In the rows, 128 means zero.
The rows below come in pairs that one turn or mirror swaps. Which row does each named row swap with?
The rows were stretched afterwards, more along some directions than others.
tepa: [131 135 157 110 149 109 173 134 170 133 124 131 126 145 117 156]
gifor: [145 120 159 124  79 140 144 106 157 127 167 141 127 134 169 147]
kuner: [125 170 162 137 105 167 131 104 133 149 173 165 112 114 136 109]
lemub: [127 117 123 110 124 108 143 113 169 172 117 133 125  99 169 124]
buf: [107 139 126  99 136 120 140 135 117 133 101 150 106 135 128 127]
Meli: [108 115 124  94 157 138 125 126 121 150 105 136 131 109 141 122]
Gak: [154 140 168 111 144 131 121 141 139 179 135 160 110 116 128 134]
Buve: [119 154 124 139 110 151 105 132  85  92 134 126 114 121 138 127]
kufo: [123 116 121 116 116 112 142 115 169 161 118 131 126  98 173 121]
sado: [125 151 158 102  65 151 127 113 113 109 128 134 121 145 163 162]
Rofa: [102 120 156 123 111 115 140 127 147  96  96 111 152 116 140 151]
kiro: [119 164 159 146  95 172 132  98 141 140 177 156 107 119 141 114]
zaf: [146 138 162 129 159 110 168 130 157 128 123 120 134 143 113 168]
zim: [143 116 147 114 113 130 122  92 145 170 154 143 136 110 166 111]
Mesur: [117 118 116 108 130 115 130 123 155 164 121 130 134  96 164 117]
suzul: [143 152 158 131 167 120 135 139 126 133 134 118 147 123 101 123]
zam: [122 115 147 143 141 143 147 138 147 109 142 142 118 129 134 138]
lav: [149 114 130 144 141 115 104 131 126 141 152 153 115 109 114 110]
tarol: [123 154 165 130 185 134 142 145 129 121 130 120 141 128  88 124]
sapa: [154 111 153 134 129  79 112 123 148 145 134 129 164 117 119 137]
Mavu: [108 141 145  85 128 116 159 128 148 139 107 145 115 146 131 142]
beza: [149 135 180 146 119 109  99 125 126 120 135 124 135 121 115 159]
sena: [136 123 139 122 112 147 116 114 110 162 115 165  92 108 167 134]
nurob: [132 148 126 125  77 126 146 125 142 138 125 152 101 115 179 120]
sato: [113 149 139 151 109 129 129 139 136  87 127 106 131 113 137 135]
Seter: [164 125 143 162 120 129 133 111 124 121 130 125 120 127 157 173]
nas: [112 153 146 148 105 137 125 140 130  82 135 106 132 115 134 139]
Ved: [125 154 177 133 167 152 145 101 140 155 121 122 143 118 107 159]
zazi: [116 157 129 149 112 130 115 141 117  91 133 105 134 112 136 134]
ruvu: [143 113 143 129 109 152 116 106 108 153 113 157  93 108 171 148]
rizi: [117 141 149 105  79 165 108 121  83 101 117 135 124 132 158 152]
lis: [161 122 162 136 158 152  96 139  93 131 126 124 145 109 106 155]
dit: [150 130 161 120  68 136 140 103 148 121 154 131 128 139 170 164]
venis: [162 147 158 130 122 128 114 151 122 143 150 146 141 122 122 128]
Dofo: [111 147 164 153 135 153 110 144  87  81 109 129 112 125 108 154]
pum: [134 109 150 107 125 121 126 109 153 162 154 139 151 109 148 101]
sokal: [127 154 186 127 159 152 135 101 130 151 123 128 154 112 108 155]
zos: [120 174 172 148  99 177 129 120 126 128 158 156  96 124 122 132]
kor: [131 140 177 133 129 141 131  91 142 161 117 135 129 114 124 164]
buku: [111 141 160 154 144 157 120 148  94  80 111 135  99 126 105 150]

venis swaps with sapa
nurob swaps with Rofa
sokal swaps with kuner

